In the data rows, 128 means zero.
Here are some rows, each followed by its group. Rows of different groups can look alike.
[103 140 126 133 121 150 145 138 136 117 144 129 124 118 111 153 151 116 100 123 146 135 126 115 136 167 171 118 140
 138 097 124] z228
[125 144 134 156 134 112 124 107 112 127 141 154 127 148 123 152 111 138 142 139 098 160 129 127 113 114 145 110 154
 129 141 127] z521
[025 135 075 132 121 157 020 088 085 086 152 255 094 101 099 112 136 142 188 119 022 189 160 050 102 124 047 017 219
 195 227 255] z159
[147 120 138 158 138 093 133 103 132 149 124 125 142 162 147 124 094 112 154 147 123 116 123 159 100 110 109 138 129
 108 150 112] z521
[131 139 142 165 136 097 134 093 112 120 145 151 137 156 133 149 095 130 162 137 107 145 132 137 093 115 131 123 150
 112 152 113] z159
[146 101 097 097 104 138 108 157 104 112 125 127 124 095 105 103 154 151 096 117 119 146 134 105 160 107 133 131 112
 137 113 138] z767
[113 167 160 157 130 140 183 130 172 118 143 107 138 161 134 187 135 106 114 139 152 141 108 134 110 180 181 128 147
 124 088 097] z445
[072 145 116 125 120 169 107 132 125 099 132 167 115 113 108 146 159 141 132 124 109 151 138 084 122 161 135 072 171
 159 141 168] z228
[137 121 141 149 141 093 132 097 116 128 136 130 124 152 145 128 094 123 161 135 115 142 135 146 104 109 117 138 123
 105 156 119] z521
[167 091 122 105 134 105 118 125 123 165 100 095 144 106 129 085 127 112 139 119 151 096 121 160 142 084 083 175 065
 108 132 118] z767
[138 136 151 163 147 093 137 091 131 155 135 118 136 170 155 142 087 112 175 144 115 109 116 165 099 110 109 143 135
 102 156 105] z159
[106 134 073 053 096 214 115 210 163 078 085 105 124 078 136 101 209 154 060 118 148 107 127 077 210 189 135 109 120
 183 073 143] z497
[141 124 156 138 130 107 136 127 128 136 136 120 137 150 134 127 109 117 145 139 120 127 114 150 119 116 137 141 126
 117 136 112] z445
[133 155 161 165 151 104 145 107 137 139 131 125 130 178 150 154 094 113 158 144 124 122 111 161 100 123 136 142 134
 107 143 104] z159
[143 126 141 153 134 097 134 106 126 144 141 127 135 158 145 137 101 124 154 143 131 130 126 151 106 115 117 139 131
 111 147 110] z445
[074 148 123 129 127 159 103 117 130 104 153 182 110 113 108 143 155 135 134 124 096 167 138 087 111 156 130 084 174
 158 162 178] z445
[079 148 128 154 135 128 104 087 113 108 164 193 109 126 097 145 120 127 139 121 080 184 146 094 086 127 137 081 177
 137 157 170] z159
[102 164 134 140 125 156 166 135 164 113 142 136 128 131 120 180 151 112 101 125 146 144 130 110 126 177 179 108 162
 138 097 132] z58
[149 126 126 126 131 120 124 145 123 146 127 110 133 132 119 108 128 134 118 130 140 119 131 136 140 104 131 148 103
 122 122 116] z228
[139 130 141 156 152 084 120 085 121 144 144 138 129 157 138 133 085 114 182 143 110 122 129 165 091 107 091 134 128
 090 169 115] z159
[165 097 110 097 108 128 128 160 119 137 104 100 131 103 115 086 144 142 105 111 143 116 130 131 163 101 124 155 089
 133 106 111] z767
[036 130 100 125 135 163 051 097 109 092 152 228 107 110 103 121 137 128 167 121 061 170 151 068 093 145 079 038 192
 169 206 231] z521
[082 095 037 062 091 200 020 183 090 066 099 206 101 065 109 052 189 197 109 100 060 167 161 030 185 110 060 048 154
 212 171 239] z497
[148 122 132 127 136 113 128 133 122 131 129 116 123 137 142 120 121 133 129 123 122 118 132 142 125 109 127 145 117
 121 134 112] z228
[112 125 133 148 126 120 118 109 108 122 147 161 112 133 114 149 124 126 133 135 106 170 141 111 104 116 145 110 151
 135 137 150] z445
[110 162 162 169 131 119 167 119 156 130 138 111 130 166 139 171 106 120 139 140 137 130 112 147 102 156 160 129 149
 104 117 093] z521
[154 113 143 136 144 104 130 122 126 146 123 115 144 143 135 120 104 121 148 141 123 108 120 160 118 103 109 154 116
 105 137 111] z58
[179 080 114 090 118 114 115 151 109 149 108 093 129 094 121 073 135 132 112 114 147 089 127 138 169 086 095 179 067
 129 111 127] z497
[111 144 144 165 138 116 135 107 128 120 152 155 125 157 115 164 111 131 145 146 110 153 125 130 097 133 149 104 158
 117 153 133] z159
[141 117 154 154 161 081 108 075 128 163 119 123 129 158 143 124 073 103 194 134 127 102 113 177 088 101 069 149 117
 091 169 120] z159
[126 120 167 164 168 087 115 070 129 167 123 133 129 163 138 124 079 102 183 146 114 109 113 176 090 106 077 134 123
 098 185 116] z159
[152 110 113 091 109 146 126 162 116 129 104 100 133 098 108 102 155 147 091 104 145 114 124 121 166 118 139 149 094
 141 100 125] z767
[169 089 076 068 083 152 112 195 106 121 091 097 131 074 110 083 178 164 078 099 144 112 149 103 193 108 121 157 075
 160 088 139] z497
[082 147 110 114 113 184 119 137 137 091 141 145 112 104 119 144 166 134 108 110 122 136 133 083 142 165 143 087 161
 166 123 174] z228
[064 170 155 165 143 142 142 108 155 120 170 161 122 159 117 187 129 111 123 135 117 156 131 108 094 174 172 098 182
 136 132 138] z159
[134 126 131 159 131 103 128 102 120 131 132 146 127 156 127 141 099 135 152 140 096 143 133 141 101 115 135 128 139
 123 145 125] z521
[081 142 105 106 114 186 133 171 148 096 131 145 122 103 126 139 177 131 094 124 119 139 133 087 147 177 153 087 154
 168 107 153] z767
[170 078 095 077 101 138 116 170 116 133 087 094 139 073 117 079 163 149 075 102 157 092 131 117 185 108 121 166 070
 135 094 124] z497
[134 134 125 156 129 113 125 108 112 129 140 141 122 140 125 145 109 129 148 135 111 144 134 131 116 117 142 122 135
 124 137 132] z445
[136 129 141 160 140 100 125 099 114 141 128 136 132 157 137 137 096 128 157 144 117 138 128 145 104 112 121 134 133
 101 151 114] z521
[148 107 131 136 134 112 117 116 102 137 139 133 125 128 124 118 113 144 132 133 121 145 136 131 122 108 123 142 122
 123 133 123] z58
[061 096 027 071 092 198 000 175 067 055 107 231 115 071 118 063 175 213 138 110 028 181 173 020 167 116 042 021 183
 229 197 255] z767
[092 178 163 145 135 152 174 126 167 110 150 117 125 145 140 186 146 110 102 131 148 136 124 121 116 201 191 104 165
 127 090 103] z58
[150 110 138 132 144 095 128 112 129 158 120 103 126 149 139 113 104 116 150 135 129 109 120 166 121 099 104 157 107
 110 145 113] z58
[177 076 073 052 079 158 106 196 095 124 087 095 135 052 124 065 180 156 071 093 155 100 143 107 202 099 107 167 069
 141 089 132] z497
[108 109 079 110 109 151 079 150 079 104 143 178 113 085 077 110 156 151 105 109 083 176 149 064 141 110 124 079 147
 168 148 186] z767
[113 139 098 097 107 180 147 184 142 114 113 107 117 104 127 133 174 129 066 113 154 118 134 102 168 169 159 121 126
 158 075 134] z497
[137 111 124 129 126 121 120 124 099 126 137 133 132 137 117 130 125 146 131 120 118 146 131 127 129 106 138 129 124
 125 131 130] z228
[130 138 147 145 139 110 149 115 141 144 128 116 136 148 141 142 101 121 138 141 138 117 116 157 117 125 133 134 114
 105 131 109] z445
[133 139 153 153 136 113 151 116 149 141 136 103 141 156 140 145 103 114 136 141 144 125 121 157 112 135 138 143 121
 105 125 094] z445
[093 177 147 144 124 165 191 148 177 102 140 109 126 137 135 183 162 113 094 129 156 137 119 112 122 200 201 109 160
 151 080 112] z228
[186 088 089 050 093 148 114 186 116 139 084 070 139 056 126 074 172 141 074 096 168 085 139 121 205 105 107 182 060
 143 074 125] z497
[075 163 132 143 131 164 125 126 143 113 148 159 121 123 113 165 152 119 119 121 113 153 130 097 117 173 156 092 173
 152 132 151] z58
[154 113 137 133 126 108 121 125 105 139 135 142 132 128 119 129 111 140 135 131 101 150 130 132 123 100 119 138 124
 133 140 126] z58
[169 096 138 119 128 104 125 129 110 141 118 111 129 115 118 095 118 127 131 132 146 103 127 146 139 096 111 160 090
 112 124 114] z228
[114 151 116 102 107 190 168 184 181 110 111 085 128 109 145 159 186 132 066 123 179 102 120 103 165 185 176 128 134
 149 067 118] z767
[140 126 148 153 142 092 134 099 117 127 135 143 138 161 136 139 086 125 166 146 111 136 124 150 097 102 122 129 133
 115 151 117] z159
[157 093 132 109 137 102 115 121 119 162 112 109 140 113 136 085 108 119 138 118 140 099 126 152 134 091 090 170 081
 105 141 121] z767
[105 156 111 105 117 188 163 186 176 095 115 102 127 109 146 155 184 128 072 122 164 114 123 092 164 191 171 116 142
 147 071 129] z767
[115 140 135 140 137 136 126 118 126 117 148 146 124 132 116 153 130 123 118 130 117 149 134 114 115 141 152 107 151
 122 121 141] z445
[159 107 130 122 139 104 119 114 115 139 115 115 121 120 127 107 107 134 150 129 134 115 125 155 129 093 104 148 099
 106 142 114] z228
[147 114 127 132 138 100 110 110 109 140 125 126 142 134 138 112 105 127 150 126 129 135 120 150 125 104 114 145 113
 112 148 115] z58
[148 111 096 060 099 181 144 202 152 120 086 073 130 071 131 100 196 133 059 104 177 087 133 103 202 160 136 160 089
 158 061 123] z497
[145 149 143 137 117 126 159 141 142 130 132 099 134 139 138 149 126 133 120 140 152 126 127 142 131 137 153 144 129
 119 108 097] z58
[121 143 142 168 142 107 124 103 125 123 142 151 126 145 125 148 093 131 163 137 091 161 117 135 096 117 133 120 157
 116 150 116] z159
[101 146 124 153 125 126 108 099 093 121 149 175 124 134 105 142 121 134 139 128 093 181 149 095 096 128 142 090 163
 140 146 159] z521
[150 125 141 147 134 102 133 108 127 145 129 126 133 159 124 135 099 119 142 143 125 138 118 147 110 116 122 137 130
 105 140 114] z445
[171 105 129 101 130 107 128 134 112 167 107 096 132 104 118 103 124 118 132 121 156 092 124 146 144 097 097 171 074
 107 122 121] z767
[145 116 141 136 153 090 114 108 122 154 131 127 136 141 136 116 092 116 163 139 119 103 116 167 107 104 092 148 112
 101 163 121] z445
[133 140 130 136 123 130 149 146 133 132 131 116 130 139 123 132 130 123 113 141 139 135 127 135 131 128 155 142 117
 125 111 108] z228
[143 112 148 135 142 089 118 082 130 166 118 114 127 143 134 112 088 104 165 129 131 093 109 171 108 102 083 158 101
 090 150 117] z445
[164 102 122 105 114 123 133 144 126 139 106 095 128 111 129 096 132 128 112 123 160 106 123 143 152 110 128 167 087
 113 113 106] z767
[139 127 125 078 107 166 155 183 163 120 105 077 134 088 132 124 177 122 069 116 181 095 127 111 181 168 159 153 095
 140 072 109] z497
[092 184 158 154 140 151 185 128 170 113 145 117 128 139 134 198 144 102 103 132 161 133 115 121 113 193 197 114 161
 128 086 102] z445
[114 124 111 113 111 144 127 142 116 118 123 131 120 111 102 127 143 140 105 114 126 135 136 106 143 127 154 117 126
 140 117 143] z228
[151 118 120 112 122 129 126 146 118 139 100 102 123 114 123 093 137 134 102 116 148 114 131 129 153 105 137 146 097
 122 111 123] z767
[177 083 116 093 119 114 113 142 102 147 114 096 129 092 111 085 130 132 115 113 150 107 124 140 162 088 102 169 083
 135 116 119] z767
[133 111 109 120 116 133 113 134 091 121 132 143 126 108 099 114 136 150 113 114 124 150 137 113 138 114 131 122 124
 142 122 137] z228
[171 086 137 112 137 100 112 114 116 159 108 107 124 112 120 092 105 113 151 124 133 087 121 167 132 079 081 170 076
 101 145 125] z767
[165 091 120 085 121 123 117 143 122 145 089 091 128 091 133 088 142 128 110 109 151 088 126 141 168 101 108 178 064
 128 104 109] z497
[177 087 111 085 115 120 116 150 120 145 086 091 127 088 120 084 145 121 103 107 159 088 129 144 166 079 097 179 064
 125 111 115] z497
[101 155 153 161 143 129 157 111 144 123 151 134 123 155 139 180 122 114 126 127 135 143 122 127 097 159 164 111 153
 131 120 118] z521
[103 167 142 141 124 150 177 143 158 120 144 107 135 150 128 175 146 105 097 124 162 128 111 122 125 185 187 128 147
 129 083 111] z228
[145 108 085 094 103 158 112 174 120 114 109 105 128 086 108 086 170 147 073 103 151 130 138 099 178 132 142 128 102
 152 091 141] z497
[051 188 135 157 138 156 135 107 150 104 167 181 117 146 137 174 134 115 142 132 103 157 140 096 094 176 143 063 202
 147 152 168] z159
[137 123 138 153 141 089 125 096 116 135 140 134 127 163 146 135 084 125 169 132 095 140 126 150 099 099 112 129 139
 103 152 117] z521
[113 167 166 156 148 121 168 112 156 125 154 120 121 161 149 175 122 104 130 135 150 136 125 141 094 160 172 118 151
 111 113 100] z521
[144 127 123 124 118 124 143 130 122 136 129 118 133 136 133 121 122 137 128 124 145 119 124 137 134 118 128 147 107
 117 129 114] z228
[145 127 158 144 144 102 134 107 131 149 132 120 133 156 141 129 102 123 152 144 136 106 119 157 113 113 113 150 116
 107 145 109] z445
[110 148 132 157 135 126 123 097 111 126 167 158 123 146 119 159 109 124 144 127 108 167 135 117 094 130 145 097 168
 119 144 139] z159
Which 2 groups are nearest to each row below, nearest first, going by the average distance to the group's rows?
[139 156 147 129 127 139 168 147 164 135 126 092 134 127 148 148 139 120 103 134 171 118 114 138 137 149 164 142 121
 120 091 093] z228 z58
[082 188 141 151 134 167 192 136 190 112 151 118 137 148 145 207 152 106 093 136 166 135 128 113 118 222 200 099 183
 140 077 105] z58 z228
[120 133 134 147 125 113 125 117 107 120 142 148 119 129 121 137 121 133 136 133 108 161 133 119 114 113 137 109 146
 132 138 135] z521 z445
[148 118 150 148 146 094 131 096 128 157 132 119 132 150 144 126 096 108 162 139 122 110 115 160 101 111 107 150 121
 114 153 119] z445 z521
[120 142 148 147 129 125 137 119 137 129 139 125 126 143 134 142 112 121 128 141 122 133 126 130 114 136 151 124 138
 124 121 113] z445 z58
Which 3 groups are nearest to each row below, nearest first, going by the distance to the centre of the group?
[152 101 150 118 144 103 124 119 121 156 119 101 135 128 131 109 109 113 149 124 149 089 114 159 129 091 101 162 088
 100 138 117] z445 z58 z767
[137 128 132 147 134 102 127 114 117 133 136 140 125 145 132 133 097 130 153 139 115 140 125 144 109 104 122 125 133
 112 144 125] z521 z445 z159
[135 123 157 157 156 088 121 072 137 168 128 124 135 157 144 127 074 104 186 150 124 094 124 185 087 112 075 144 121
 093 175 118] z159 z445 z521
[097 169 152 160 132 132 151 109 141 128 149 144 122 153 130 175 120 115 123 123 121 158 128 126 101 148 166 109 170
 131 129 125] z521 z445 z58
[141 119 148 147 148 094 119 093 132 165 124 123 130 138 134 121 088 112 161 127 128 103 126 175 103 099 097 145 110
 105 155 114] z445 z521 z58
[137 132 158 160 151 101 140 099 149 150 139 111 135 158 150 131 091 110 158 137 130 113 110 170 096 118 118 144 121
 096 145 101] z445 z521 z58
[135 123 153 158 154 077 124 080 136 159 135 131 128 170 146 135 078 102 181 145 114 114 110 171 090 101 096 140 121
 096 168 108] z159 z445 z521
[141 106 103 087 094 153 120 162 113 113 104 119 118 082 107 091 159 146 092 107 130 125 137 098 164 116 140 135 111
 146 099 146] z767 z497 z228
[082 182 144 144 126 159 181 142 182 110 151 106 119 149 139 188 156 109 095 125 157 134 117 112 120 212 187 114 171
 141 080 109] z228 z58 z445
[148 120 142 151 145 089 128 095 131 147 137 125 131 161 141 127 093 116 164 141 121 114 115 163 101 109 110 137 122
 109 153 114] z445 z521 z159
[143 132 149 163 153 094 129 086 127 147 128 130 129 172 144 143 086 112 172 139 128 128 118 163 096 116 115 135 138
 104 152 111] z445 z521 z159
Which 3 groups are nearest to each row below, nearest first, going by the distance to the group's nearest row?
[135 143 123 115 116 146 158 154 152 131 122 091 127 122 126 129 150 118 092 133 164 111 111 128 152 160 157 144 109
 131 086 101] z228 z58 z497
Which 3 other groups have their centres nearest to the centre of group z445, nearest first?
z58 z521 z228
Which 3 groups are nearest to each row below, nearest first, going by the average distance to the group's rows?
[124 124 114 107 116 155 122 154 121 123 126 131 117 090 107 125 155 142 091 112 136 123 144 101 157 129 149 119 118
 145 098 142] z228 z767 z58
[158 103 091 097 105 140 106 161 088 115 111 130 121 087 103 098 143 152 102 114 125 143 145 100 162 103 133 139 110
 154 119 145] z228 z767 z497
[153 123 123 097 109 141 169 160 147 140 098 079 137 106 128 119 156 124 081 113 177 106 128 130 170 138 141 164 090
 132 085 102] z497 z228 z767
[098 132 106 106 118 173 096 152 113 103 129 147 127 099 096 115 171 131 107 115 120 149 144 080 148 148 139 096 145
 166 121 165] z228 z58 z767
[092 189 154 162 136 162 192 126 176 104 155 126 129 157 133 208 149 102 110 136 144 144 120 113 107 205 193 105 180
 129 087 110] z58 z445 z228
[147 117 140 138 146 090 116 097 119 159 121 124 131 143 144 116 092 121 165 137 121 115 118 163 107 099 086 154 107
 097 159 123] z445 z58 z521
[154 121 143 138 143 105 130 110 128 150 132 119 126 142 129 120 105 126 143 130 128 111 114 149 119 103 118 144 113
 103 143 112] z445 z58 z521
Which 3 other groups have their centres nearest to the centre of group z228, nearest first?
z58 z445 z767
